In the data rows, the value 50 means zero.
Some points, one per row:
vec![55, 13, 36, 60, 34, 69, 74, 54, 62, 81, 44, 65, 52, 26, 28, 52, 28, 43, 67, 49, 88, 61, 27,
     75, 12, 52, 62, 59, 42, 60, 34, 74, 33, 62, 65, 50, 55, 62, 81, 53, 67, 53, 51, 38, 49, 49,
     46, 44, 72, 60, 40]
vec![21, 66, 60, 42, 38, 37, 41, 60, 33, 68, 49, 51, 45, 57, 42, 35, 42, 56, 64, 57, 55, 81, 61,
     58, 55, 63, 58, 40, 55, 44, 45, 39, 55, 73, 57, 55, 54, 50, 32, 68, 65, 35, 40, 40, 00, 30,
     52, 54, 51, 57, 47]
vec![22, 69, 65, 69, 50, 45, 39, 56, 68, 52, 33, 77, 30, 50, 33, 40, 57, 48, 50, 64, 39, 51, 53,
     46, 57, 53, 55, 49, 63, 38, 67, 46, 52, 47, 61, 51, 82, 65, 62, 68, 46, 58, 48, 44, 54, 70,
     30, 41, 63, 40, 67]
vec![46, 45, 66, 58, 47, 51, 40, 52, 31, 49, 58, 35, 17, 67, 47, 37, 23, 42, 79, 74, 63, 35, 49,
     63, 51, 12, 55, 28, 46, 76, 38, 56, 41, 67, 61, 62, 69, 50, 77, 27, 46, 40, 61, 48, 42, 41,
     48, 55, 19, 28, 33]
vec![34, 60, 55, 52, 20, 42, 60, 66, 53, 35, 43, 36, 78, 60, 54, 43, 68, 83, 53, 23, 55, 56, 60,
     61, 57, 57, 12, 48, 54, 44, 65, 40, 64, 66, 16, 34, 45, 31, 26, 72, 61, 70, 30, 57, 50, 37,
     69, 48, 87, 58, 77]
vec![54, 33, 43, 56, 41, 65, 69, 56, 61, 70, 46, 56, 52, 28, 38, 58, 44, 48, 64, 51, 79, 58, 39,
     66, 22, 54, 63, 55, 47, 51, 42, 66, 37, 58, 64, 66, 46, 55, 78, 53, 65, 58, 48, 33, 56, 41,
     42, 46, 61, 58, 45]
vec![63, 52, 62, 55, 58, 53, 48, 38, 27, 25, 58, 29, 44, 73, 45, 63, 67, 63, 28, 44, 60, 37, 65,
     59, 48, 51, 33, 27, 43, 37, 58, 51, 50, 54, 64, 30, 45, 33, 62, 51, 92, 44, 32, 37, 50, 48,
     54, 85, 43, 44, 62]
vec![55, 54, 53, 41, 48, 50, 51, 54, 44, 46, 55, 68, 47, 41, 44, 55, 57, 72, 56, 66, 61, 43, 34,
     62, 41, 50, 47, 32, 33, 32, 68, 46, 48, 45, 39, 60, 18, 56, 57, 57, 52, 51, 63, 50, 56, 45,
     49, 65, 49, 55, 67]
vec![29, 56, 44, 44, 46, 54, 59, 44, 75, 48, 70, 50, 62, 50, 52, 77, 60, 37, 84, 63, 58, 63, 59,
     64, 57, 40, 56, 61, 51, 24, 52, 24, 41, 31, 35, 61, 52, 26, 42, 46, 62, 72, 61, 36, 25, 32,
     55, 53, 52, 34, 50]
vec![89, 57, 54, 51, 45, 67, 32, 41, 54, 53, 16, 61, 71, 55, 52, 38, 32, 24, 29, 09, 26, 75, 60,
     54, 39, 69, 47, 52, 49, 56, 61, 25, 44, 56, 46, 11, 68, 66, 16, 59, 20, 34, 32, 63, 55, 55,
     70, 47, 24, 60, 40]
vec![56, 14, 35, 59, 35, 70, 74, 55, 64, 81, 44, 64, 52, 26, 26, 52, 29, 44, 68, 50, 91, 61, 27,
     75, 10, 51, 63, 59, 40, 60, 34, 66, 31, 64, 65, 52, 54, 61, 65, 53, 68, 54, 49, 36, 51, 48,
     45, 46, 72, 60, 40]
vec![55, 56, 54, 32, 41, 25, 53, 46, 46, 40, 54, 51, 54, 48, 58, 51, 58, 60, 47, 40, 63, 68, 38,
     51, 62, 53, 52, 60, 42, 64, 43, 49, 56, 63, 37, 45, 58, 64, 56, 45, 54, 40, 36, 50, 58, 65,
     42, 43, 49, 53, 54]
vec![42, 58, 53, 77, 74, 45, 43, 61, 60, 68, 80, 46, 53, 26, 28, 35, 41, 35, 87, 50, 13, 18, 59,
     56, 37, 58, 20, 44, 37, 58, 71, 31, 72, 40, 64, 87, 35, 59, 37, 58, 25, 11, 62, 54, 60, 42,
     59, 27, 57, 67, 29]
vec![42, 59, 31, 34, 36, 42, 25, 14, 35, 18, 58, 51, 37, 60, 50, 40, 60, 28, 32, 41, 28, 31, 58,
     77, 52, 46, 51, 63, 42, 20, 47, 46, 63, 53, 75, 48, 36, 41, 40, 27, 47, 41, 77, 54, 52, 48,
     44, 46, 33, 21, 18]
vec![46, 47, 64, 55, 61, 48, 44, 47, 27, 59, 58, 46, 45, 73, 67, 42, 64, 44, 42, 43, 49, 30, 87,
     40, 65, 79, 63, 45, 69, 41, 47, 45, 56, 48, 56, 28, 44, 34, 60, 40, 29, 56, 45, 35, 31, 65,
     63, 60, 40, 30, 60]
vec![99, 62, 49, 60, 42, 75, 40, 36, 55, 58, 00, 69, 74, 54, 51, 33, 24, 11, 12, 00, 15, 91, 53,
     55, 40, 62, 51, 50, 47, 62, 67, 15, 52, 69, 39, 04, 70, 69, 00, 56, 08, 20, 20, 72, 55, 63,
     73, 40, 25, 72, 41]
vec![47, 33, 49, 41, 55, 52, 48, 54, 53, 43, 44, 45, 35, 51, 60, 48, 47, 63, 44, 57, 55, 53, 43,
     45, 52, 46, 44, 43, 41, 48, 65, 49, 41, 48, 50, 58, 65, 26, 65, 43, 58, 40, 32, 50, 42, 58,
     60, 50, 35, 61, 47]
vec![47, 43, 69, 59, 52, 55, 40, 52, 29, 57, 59, 37, 05, 67, 49, 33, 23, 33, 81, 82, 60, 28, 52,
     60, 51, 08, 66, 26, 47, 77, 33, 59, 40, 69, 68, 66, 70, 54, 85, 24, 44, 37, 66, 46, 38, 44,
     41, 57, 10, 29, 31]
vec![70, 47, 62, 46, 41, 34, 32, 43, 61, 35, 44, 38, 53, 37, 25, 42, 32, 78, 73, 15, 69, 74, 53,
     52, 46, 68, 68, 78, 44, 31, 34, 50, 61, 40, 37, 42, 26, 70, 51, 44, 50, 38, 47, 68, 57, 63,
     53, 40, 70, 42, 59]
vec![50, 43, 43, 56, 65, 40, 46, 39, 60, 46, 36, 45, 52, 54, 60, 81, 37, 45, 31, 65, 50, 35, 48,
     47, 39, 59, 60, 51, 55, 70, 48, 79, 69, 36, 41, 58, 68, 59, 55, 26, 50, 48, 72, 56, 68, 58,
     42, 40, 50, 40, 41]
vec![48, 47, 65, 55, 62, 47, 45, 49, 31, 51, 56, 46, 48, 71, 68, 44, 60, 43, 40, 43, 47, 33, 85,
     43, 64, 75, 61, 45, 67, 45, 47, 45, 57, 50, 58, 30, 44, 35, 59, 40, 31, 56, 45, 37, 33, 65,
     63, 61, 40, 32, 60]
vec![58, 57, 52, 60, 37, 45, 39, 55, 32, 48, 28, 48, 49, 52, 53, 64, 17, 55, 45, 53, 40, 78, 44,
     66, 52, 44, 51, 45, 37, 14, 66, 40, 39, 75, 47, 60, 43, 43, 50, 34, 43, 57, 31, 46, 48, 32,
     31, 39, 38, 59, 46]
vec![57, 49, 56, 46, 54, 62, 58, 46, 17, 43, 54, 43, 53, 59, 66, 60, 64, 47, 46, 40, 21, 34, 55,
     46, 71, 49, 42, 69, 65, 39, 61, 45, 49, 32, 71, 29, 50, 42, 31, 28, 47, 59, 42, 62, 56, 51,
     65, 38, 36, 51, 45]
vec![54, 22, 38, 58, 29, 68, 72, 57, 65, 77, 45, 62, 51, 25, 31, 55, 36, 46, 68, 51, 88, 61, 32,
     73, 13, 54, 67, 56, 43, 56, 38, 71, 34, 63, 65, 62, 50, 59, 83, 53, 68, 55, 49, 34, 56, 43,
     42, 45, 68, 59, 42]
vec![36, 59, 24, 32, 34, 40, 21, 09, 31, 13, 59, 54, 33, 62, 51, 36, 61, 26, 34, 40, 26, 23, 76,
     86, 56, 52, 49, 65, 38, 14, 50, 44, 65, 52, 77, 44, 30, 37, 41, 22, 47, 38, 80, 55, 54, 42,
     39, 47, 34, 18, 13]
vec![49, 49, 25, 38, 45, 43, 46, 53, 90, 56, 47, 44, 78, 48, 64, 40, 37, 25, 27, 55, 58, 70, 12,
     50, 64, 14, 33, 47, 38, 78, 55, 46, 44, 82, 19, 61, 68, 50, 36, 70, 67, 34, 51, 66, 36, 35,
     47, 47, 71, 72, 49]
Here are 10 more points, each followed by its number:
vec![38, 47, 34, 62, 41, 76, 41, 72, 51, 41, 64, 56, 50, 30, 46, 50, 50, 67, 42, 74, 59, 48, 57,
     76, 37, 51, 46, 38, 41, 42, 37, 59, 52, 37, 50, 51, 34, 53, 42, 62, 36, 47, 63, 43, 47, 37,
     36, 49, 50, 57, 62] 0
vec![38, 63, 66, 64, 56, 46, 39, 49, 54, 41, 40, 57, 35, 60, 38, 52, 62, 54, 42, 61, 45, 43, 57,
     48, 55, 57, 48, 38, 55, 37, 68, 45, 53, 50, 63, 46, 67, 52, 62, 64, 64, 51, 43, 40, 53, 61,
     39, 58, 57, 42, 67] 1
vec![36, 61, 22, 38, 40, 41, 21, 14, 33, 12, 60, 54, 29, 61, 54, 39, 62, 30, 44, 45, 29, 18, 76,
     84, 62, 59, 47, 65, 34, 20, 49, 42, 59, 52, 77, 41, 26, 33, 47, 25, 48, 38, 77, 50, 58, 37,
     38, 51, 48, 25, 18] 2
vec![48, 62, 47, 26, 41, 22, 69, 45, 40, 43, 59, 62, 54, 56, 81, 54, 78, 45, 30, 58, 59, 41, 30,
     52, 66, 43, 43, 48, 44, 85, 48, 49, 51, 76, 39, 51, 78, 58, 59, 42, 53, 42, 29, 39, 59, 69,
     31, 49, 37, 56, 50] 3
vec![49, 45, 56, 45, 53, 49, 52, 52, 33, 58, 45, 55, 50, 58, 59, 52, 55, 50, 47, 36, 38, 43, 53,
     41, 65, 51, 38, 68, 59, 44, 60, 43, 46, 49, 67, 36, 61, 46, 36, 33, 53, 53, 49, 60, 54, 51,
     61, 40, 54, 44, 51] 4
vec![44, 56, 67, 58, 66, 43, 68, 41, 30, 91, 41, 58, 16, 65, 41, 37, 27, 78, 22, 44, 34, 56, 55,
     28, 48, 67, 47, 31, 50, 72, 43, 51, 48, 32, 72, 49, 52, 44, 34, 43, 50, 40, 45, 44, 76, 50,
     48, 71, 27, 63, 23] 5
vec![81, 69, 70, 58, 73, 55, 49, 59, 72, 42, 46, 38, 52, 37, 42, 49, 48, 58, 62, 70, 45, 50, 31,
     18, 46, 31, 58, 56, 55, 70, 32, 60, 31, 55, 55, 59, 43, 60, 58, 65, 48, 39, 49, 32, 45, 56,
     67, 48, 73, 60, 67] 6
vec![65, 52, 29, 21, 47, 74, 60, 51, 52, 45, 45, 40, 51, 60, 62, 37, 62, 59, 67, 36, 30, 48, 95,
     29, 48, 63, 53, 31, 38, 37, 56, 65, 38, 37, 47, 49, 47, 47, 66, 92, 37, 72, 35, 55, 57, 39,
     42, 72, 55, 42, 46] 7
vec![54, 23, 39, 57, 38, 68, 71, 56, 65, 76, 45, 60, 51, 25, 32, 55, 36, 47, 74, 50, 88, 61, 33,
     73, 14, 54, 65, 55, 43, 55, 38, 70, 34, 61, 64, 62, 49, 58, 83, 54, 67, 57, 49, 33, 57, 43,
     42, 45, 67, 60, 42] 8
vec![53, 41, 47, 53, 43, 64, 64, 56, 56, 64, 48, 50, 52, 32, 45, 59, 52, 52, 62, 51, 70, 55, 45,
     60, 32, 54, 60, 54, 49, 46, 48, 61, 41, 54, 63, 68, 44, 51, 72, 51, 61, 59, 46, 36, 57, 39,
     43, 46, 55, 56, 47] 9
Which three of these numbered points are nearest to each point below, looking only along the 6 directions in which the first points spread most? Their numbers follow each, nearest first.
vec![55, 18, 37, 59, 35, 70, 74, 55, 65, 80, 44, 63, 52, 24, 28, 54, 33, 45, 68, 51, 91, 62, 30,
     76, 11, 52, 66, 58, 41, 58, 36, 72, 33, 63, 64, 59, 52, 61, 85, 54, 69, 55, 50, 34, 55, 45,
     43, 46, 70, 60, 42] > 8 9 0
vec![32, 59, 19, 33, 34, 38, 18, 06, 29, 09, 62, 55, 30, 63, 54, 32, 63, 24, 36, 40, 25, 17, 79,
     90, 60, 57, 47, 65, 35, 12, 50, 43, 65, 52, 79, 41, 27, 33, 42, 20, 48, 38, 81, 55, 57, 37,
     36, 49, 37, 17, 11] > 2 4 0
vec![55, 27, 40, 57, 39, 67, 71, 56, 64, 74, 46, 58, 52, 27, 34, 56, 39, 48, 66, 46, 84, 60, 35,
     71, 16, 54, 65, 56, 44, 54, 39, 68, 35, 61, 64, 65, 48, 58, 82, 54, 67, 57, 48, 34, 57, 41,
     42, 45, 65, 59, 44] > 8 9 0
vec![82, 68, 76, 60, 79, 58, 50, 61, 75, 46, 44, 35, 54, 34, 44, 51, 49, 59, 61, 71, 46, 54, 26,
     14, 43, 26, 59, 54, 56, 72, 33, 61, 30, 55, 50, 62, 44, 62, 58, 65, 49, 40, 47, 33, 44, 57,
     71, 48, 72, 63, 70] > 6 0 1
vec![54, 26, 40, 57, 39, 67, 71, 57, 63, 75, 45, 59, 52, 26, 33, 56, 39, 47, 67, 51, 85, 60, 36,
     70, 15, 53, 65, 55, 44, 54, 40, 69, 34, 60, 65, 65, 49, 57, 82, 54, 66, 56, 48, 34, 56, 42,
     42, 45, 65, 59, 43] > 8 9 0
vec![53, 32, 42, 55, 40, 66, 68, 56, 62, 71, 46, 56, 52, 27, 38, 58, 43, 49, 66, 51, 80, 59, 40,
     67, 21, 54, 64, 55, 46, 52, 42, 66, 37, 59, 64, 66, 47, 55, 78, 53, 65, 57, 48, 46, 57, 41,
     42, 45, 62, 59, 44] > 8 9 0
vec![34, 60, 19, 36, 38, 39, 18, 09, 31, 10, 61, 54, 28, 62, 54, 29, 64, 27, 42, 43, 28, 05, 78,
     88, 62, 59, 46, 66, 34, 16, 50, 41, 61, 52, 78, 40, 25, 33, 45, 23, 49, 38, 79, 53, 59, 37,
     35, 51, 44, 22, 14] > 2 4 0
vec![34, 52, 37, 68, 39, 78, 42, 77, 48, 40, 68, 57, 54, 26, 44, 51, 50, 63, 41, 75, 60, 48, 59,
     83, 33, 52, 45, 36, 42, 42, 30, 60, 52, 31, 51, 47, 28, 59, 36, 67, 34, 48, 70, 42, 47, 31,
     28, 50, 52, 53, 65] > 0 9 1
vec![56, 54, 57, 39, 48, 49, 51, 55, 42, 48, 59, 69, 48, 37, 45, 55, 52, 73, 58, 69, 62, 44, 27,
     63, 43, 47, 49, 27, 31, 28, 68, 39, 47, 45, 36, 53, 15, 57, 62, 54, 53, 50, 66, 45, 61, 48,
     46, 66, 48, 62, 67] > 0 1 9
vec![35, 56, 57, 51, 58, 47, 64, 42, 53, 72, 53, 54, 40, 61, 46, 52, 42, 61, 55, 55, 43, 57, 58,
     46, 38, 51, 53, 40, 47, 49, 46, 38, 45, 32, 53, 54, 55, 33, 40, 41, 55, 57, 53, 44, 52, 43,
     54, 64, 41, 49, 34] > 1 0 4
vec![18, 36, 57, 49, 39, 44, 53, 85, 27, 38, 82, 23, 52, 66, 51, 69, 61, 63, 99, 66, 65, 39, 64,
     32, 48, 58, 42, 53, 58, 43, 33, 63, 36, 22, 61, 63, 57, 28, 89, 62, 75, 92, 71, 41, 52, 40,
     57, 64, 37, 23, 49] > 1 0 9
vec![50, 62, 45, 27, 41, 25, 69, 46, 41, 45, 57, 64, 54, 55, 85, 52, 78, 42, 23, 63, 56, 46, 31,
     55, 64, 41, 43, 47, 47, 85, 53, 49, 51, 75, 41, 53, 80, 55, 57, 42, 51, 44, 32, 38, 60, 69,
     32, 52, 33, 53, 51] > 3 1 4
vec![26, 41, 56, 49, 39, 48, 50, 78, 32, 41, 74, 30, 54, 62, 57, 64, 59, 61, 91, 61, 61, 42, 60,
     39, 49, 59, 43, 53, 58, 41, 35, 57, 36, 27, 58, 57, 59, 35, 81, 59, 65, 84, 67, 47, 53, 42,
     55, 61, 37, 30, 48] > 1 0 7
vec![38, 55, 58, 54, 39, 43, 53, 58, 45, 38, 49, 33, 60, 62, 50, 42, 52, 71, 62, 40, 58, 51, 49,
     63, 55, 43, 21, 41, 49, 53, 52, 47, 54, 67, 30, 43, 52, 36, 44, 56, 53, 59, 41, 53, 49, 36,
     63, 51, 61, 45, 61] > 1 3 7
vec![46, 44, 56, 53, 59, 46, 43, 45, 32, 57, 58, 47, 39, 72, 63, 43, 66, 40, 43, 49, 50, 31, 77,
     40, 57, 78, 65, 45, 69, 46, 49, 44, 66, 47, 48, 32, 51, 35, 55, 43, 34, 55, 51, 32, 26, 60,
     64, 57, 47, 31, 55] > 1 7 4
vec![60, 51, 28, 24, 45, 73, 60, 53, 53, 51, 45, 41, 50, 61, 58, 37, 61, 59, 65, 37, 32, 51, 91,
     36, 48, 62, 49, 31, 40, 37, 53, 64, 38, 37, 46, 46, 48, 47, 58, 91, 42, 73, 36, 52, 51, 40,
     46, 70, 53, 43, 46] > 7 1 4
vec![53, 41, 48, 54, 44, 63, 63, 55, 57, 64, 47, 51, 52, 32, 45, 59, 51, 51, 62, 50, 70, 55, 46,
     60, 31, 54, 60, 54, 50, 46, 48, 61, 39, 54, 63, 69, 44, 51, 71, 51, 61, 59, 47, 36, 57, 39,
     44, 46, 55, 55, 47] > 9 0 8
vec![56, 19, 39, 56, 36, 69, 71, 51, 50, 73, 46, 61, 53, 37, 34, 52, 35, 43, 63, 46, 72, 54, 32,
     65, 26, 48, 55, 63, 46, 56, 38, 68, 36, 55, 66, 38, 56, 58, 68, 48, 63, 55, 48, 46, 53, 52,
     52, 43, 65, 58, 40] > 8 9 0
vec![57, 45, 54, 47, 51, 64, 61, 45, 20, 47, 54, 45, 55, 56, 61, 59, 60, 46, 48, 42, 27, 36, 38,
     33, 65, 49, 43, 68, 62, 41, 57, 48, 47, 35, 71, 29, 50, 46, 35, 31, 50, 59, 42, 59, 55, 53,
     64, 38, 39, 52, 45] > 4 7 1
vec![48, 43, 49, 49, 57, 44, 43, 49, 50, 57, 52, 46, 48, 67, 62, 46, 60, 35, 42, 51, 50, 40, 61,
     45, 57, 61, 57, 46, 62, 58, 49, 43, 65, 57, 41, 43, 52, 40, 48, 47, 45, 49, 45, 41, 30, 54,
     64, 58, 54, 40, 50] > 1 4 7
vec![48, 63, 45, 26, 42, 22, 69, 45, 39, 43, 59, 63, 53, 57, 83, 54, 80, 43, 29, 60, 57, 41, 28,
     71, 66, 42, 42, 47, 45, 86, 50, 48, 51, 77, 38, 51, 79, 56, 58, 42, 53, 42, 29, 37, 59, 70,
     31, 51, 35, 56, 50] > 3 1 4
vec![53, 39, 45, 54, 43, 64, 66, 56, 59, 65, 47, 52, 52, 30, 42, 58, 48, 51, 62, 50, 72, 56, 43,
     62, 27, 54, 62, 55, 49, 48, 46, 63, 39, 57, 63, 67, 45, 53, 75, 52, 63, 58, 48, 35, 57, 40,
     44, 44, 58, 56, 46] > 9 8 0
vec![83, 69, 75, 61, 73, 58, 50, 61, 74, 45, 44, 37, 54, 34, 43, 51, 49, 59, 60, 70, 46, 53, 26,
     14, 43, 25, 60, 54, 56, 72, 20, 62, 31, 55, 52, 61, 43, 62, 57, 66, 48, 40, 47, 33, 44, 58,
     70, 48, 72, 64, 70] > 6 0 9
vec![47, 51, 63, 56, 67, 41, 68, 52, 24, 90, 41, 60, 20, 62, 43, 34, 23, 79, 07, 36, 31, 55, 47,
     27, 57, 74, 42, 40, 49, 80, 41, 52, 46, 31, 73, 46, 50, 53, 54, 49, 45, 32, 38, 46, 85, 53,
     29, 76, 22, 66, 22] > 5 4 1
vec![34, 63, 57, 50, 17, 46, 60, 68, 60, 38, 35, 44, 84, 58, 55, 38, 81, 82, 49, 16, 51, 54, 44,
     58, 57, 67, 16, 53, 61, 43, 55, 38, 71, 68, 09, 31, 45, 28, 22, 80, 70, 73, 27, 58, 50, 39,
     68, 46, 76, 70, 86] > 7 1 4
vec![57, 47, 55, 46, 52, 63, 60, 46, 19, 45, 55, 45, 56, 58, 63, 59, 62, 46, 47, 41, 24, 35, 52,
     30, 68, 43, 42, 69, 63, 40, 60, 47, 48, 33, 72, 29, 50, 44, 34, 29, 49, 53, 42, 60, 52, 51,
     64, 38, 37, 51, 46] > 4 7 1
vec![48, 53, 67, 58, 69, 42, 70, 53, 20, 96, 39, 60, 18, 64, 41, 33, 20, 83, 04, 35, 29, 55, 48,
     22, 54, 75, 43, 36, 50, 83, 41, 55, 46, 31, 77, 47, 51, 52, 33, 48, 45, 31, 39, 46, 88, 54,
     32, 77, 20, 69, 20] > 5 4 1
vec![50, 62, 44, 27, 42, 25, 67, 45, 41, 45, 56, 64, 53, 56, 84, 52, 78, 41, 32, 63, 56, 42, 32,
     56, 63, 41, 42, 47, 48, 85, 53, 49, 52, 73, 40, 54, 79, 56, 57, 42, 51, 44, 31, 37, 60, 69,
     32, 52, 33, 54, 51] > 3 1 4
vec![51, 61, 44, 29, 42, 27, 66, 45, 42, 46, 56, 64, 55, 55, 83, 55, 76, 41, 33, 62, 55, 43, 32,
     56, 62, 41, 44, 47, 48, 83, 54, 50, 53, 73, 41, 54, 78, 62, 56, 42, 50, 46, 34, 39, 61, 69,
     35, 52, 33, 52, 52] > 3 1 4
vec![56, 53, 58, 44, 61, 60, 56, 46, 14, 40, 54, 42, 55, 60, 68, 61, 67, 48, 44, 40, 15, 32, 57,
     25, 75, 48, 41, 69, 66, 36, 63, 46, 51, 32, 73, 30, 48, 41, 27, 25, 46, 59, 41, 62, 57, 51,
     66, 38, 34, 49, 46] > 4 7 1
vec![52, 44, 49, 53, 45, 62, 62, 55, 55, 61, 47, 49, 52, 33, 48, 59, 55, 51, 59, 50, 65, 53, 48,
     57, 36, 57, 59, 54, 51, 45, 50, 59, 42, 52, 63, 68, 43, 50, 69, 50, 59, 60, 46, 37, 56, 39,
     44, 46, 52, 55, 48] > 9 0 6
vec![79, 66, 78, 62, 70, 58, 49, 62, 74, 46, 45, 38, 54, 34, 45, 50, 51, 58, 61, 69, 47, 54, 26,
     16, 43, 29, 59, 52, 57, 69, 34, 60, 32, 55, 50, 61, 45, 63, 59, 64, 49, 41, 49, 34, 43, 56,
     71, 49, 71, 63, 70] > 6 0 1
vec![30, 61, 32, 67, 35, 75, 47, 81, 43, 39, 74, 57, 60, 24, 39, 52, 45, 55, 42, 66, 58, 47, 59,
     87, 27, 48, 47, 43, 44, 46, 20, 62, 49, 23, 50, 41, 19, 69, 29, 79, 33, 50, 81, 50, 50, 22,
     22, 55, 45, 47, 65] > 0 9 7
vec![72, 63, 75, 62, 65, 58, 51, 60, 69, 47, 48, 38, 51, 35, 49, 48, 54, 55, 59, 68, 47, 52, 28,
     23, 42, 34, 56, 51, 56, 64, 39, 58, 34, 52, 50, 61, 44, 61, 57, 59, 50, 43, 51, 36, 44, 52,
     70, 51, 69, 61, 66] > 6 0 1
vec![72, 64, 76, 62, 65, 59, 48, 60, 70, 47, 48, 38, 52, 36, 50, 48, 53, 56, 61, 68, 46, 55, 28,
     22, 43, 34, 57, 50, 56, 65, 38, 58, 34, 53, 49, 60, 44, 62, 58, 61, 50, 43, 51, 36, 45, 53,
     68, 54, 70, 62, 67] > 6 0 1
vec![34, 61, 58, 50, 17, 47, 58, 67, 60, 39, 34, 45, 82, 62, 56, 38, 81, 79, 49, 16, 51, 55, 43,
     63, 57, 67, 18, 54, 62, 43, 53, 37, 72, 68, 11, 33, 46, 29, 24, 80, 71, 72, 27, 59, 50, 40,
     67, 46, 73, 70, 85] > 7 1 4
vec![34, 60, 58, 49, 17, 49, 57, 67, 59, 40, 33, 46, 79, 57, 56, 38, 80, 77, 49, 17, 50, 55, 44,
     57, 57, 66, 21, 55, 62, 46, 52, 38, 71, 69, 13, 34, 46, 30, 25, 79, 71, 71, 29, 59, 49, 41,
     67, 46, 71, 69, 86] > 7 1 4
vec![48, 49, 64, 57, 68, 42, 68, 53, 22, 92, 41, 61, 18, 63, 42, 34, 22, 79, 08, 36, 30, 55, 48,
     25, 56, 75, 43, 38, 50, 81, 40, 54, 46, 31, 74, 47, 51, 54, 35, 49, 44, 31, 39, 47, 86, 54,
     30, 77, 22, 68, 21] > 5 4 1
vec![53, 38, 45, 53, 43, 64, 66, 55, 59, 67, 47, 52, 52, 30, 41, 59, 48, 49, 63, 50, 74, 57, 43,
     63, 26, 53, 62, 55, 47, 48, 46, 63, 39, 56, 63, 68, 45, 53, 75, 52, 63, 59, 47, 35, 57, 40,
     42, 45, 57, 56, 46] > 9 8 0
vec![29, 59, 30, 72, 36, 78, 45, 83, 44, 40, 74, 58, 58, 22, 40, 51, 46, 56, 40, 71, 61, 47, 59,
     90, 26, 51, 46, 37, 43, 45, 22, 62, 50, 23, 50, 42, 19, 68, 28, 77, 30, 49, 81, 42, 50, 22,
     21, 53, 51, 48, 67] > 0 9 6
vec![53, 54, 59, 44, 58, 53, 50, 49, 22, 48, 49, 47, 53, 60, 69, 58, 65, 49, 45, 37, 25, 35, 59,
     31, 82, 51, 39, 69, 64, 38, 65, 39, 49, 40, 72, 37, 54, 42, 29, 27, 48, 56, 45, 61, 57, 50,
     63, 39, 42, 46, 50] > 4 7 1
vec![68, 61, 75, 62, 63, 59, 46, 59, 68, 47, 49, 39, 50, 37, 52, 47, 56, 55, 60, 67, 46, 52, 30,
     26, 43, 35, 56, 50, 55, 62, 40, 56, 40, 51, 49, 60, 43, 61, 58, 60, 50, 43, 52, 38, 45, 51,
     69, 50, 69, 61, 65] > 6 0 1
vec![51, 51, 58, 44, 56, 51, 51, 50, 26, 51, 47, 50, 51, 59, 65, 56, 61, 49, 45, 37, 29, 38, 57,
     35, 71, 51, 39, 69, 62, 40, 63, 40, 48, 43, 71, 37, 57, 43, 32, 29, 49, 55, 46, 60, 57, 50,
     62, 39, 47, 46, 52] > 4 7 1
vec![30, 61, 32, 67, 34, 74, 47, 81, 43, 52, 74, 58, 60, 25, 38, 52, 45, 55, 43, 65, 59, 48, 60,
     87, 28, 46, 48, 42, 44, 45, 20, 59, 49, 21, 50, 41, 19, 70, 29, 80, 33, 49, 81, 45, 49, 23,
     22, 56, 45, 47, 64] > 0 9 6
vec![79, 70, 67, 57, 72, 55, 47, 56, 70, 39, 45, 38, 51, 39, 43, 48, 49, 57, 61, 67, 44, 48, 34,
     22, 48, 29, 58, 57, 52, 66, 33, 60, 33, 56, 56, 57, 41, 57, 58, 62, 47, 39, 50, 32, 46, 54,
     65, 48, 73, 59, 64] > 6 0 1
vec![53, 55, 60, 43, 59, 53, 51, 50, 19, 45, 50, 45, 53, 61, 70, 58, 66, 48, 44, 37, 21, 35, 60,
     28, 76, 51, 37, 55, 64, 37, 65, 38, 49, 37, 73, 35, 52, 41, 27, 25, 47, 58, 43, 62, 57, 50,
     63, 38, 38, 46, 50] > 4 7 1
vec![46, 55, 70, 60, 69, 41, 69, 51, 21, 98, 38, 60, 17, 65, 40, 33, 20, 83, 08, 38, 30, 55, 53,
     22, 48, 73, 46, 30, 49, 81, 42, 55, 47, 31, 77, 48, 50, 48, 32, 44, 46, 33, 42, 45, 87, 53,
     40, 78, 23, 69, 19] > 5 4 1
vec![48, 54, 69, 60, 70, 42, 70, 52, 19, 97, 38, 61, 16, 65, 41, 32, 19, 84, 04, 36, 29, 55, 51,
     21, 52, 75, 44, 32, 51, 84, 41, 55, 46, 31, 78, 47, 50, 51, 31, 45, 45, 31, 41, 45, 89, 54,
     36, 79, 21, 70, 19] > 5 4 1
vec![58, 49, 33, 30, 50, 63, 51, 52, 39, 59, 49, 57, 49, 49, 58, 35, 50, 57, 60, 46, 38, 50, 66,
     29, 47, 60, 41, 40, 40, 43, 52, 69, 41, 47, 44, 60, 47, 44, 69, 68, 41, 58, 42, 62, 42, 36,
     45, 53, 48, 58, 45] > 1 7 0
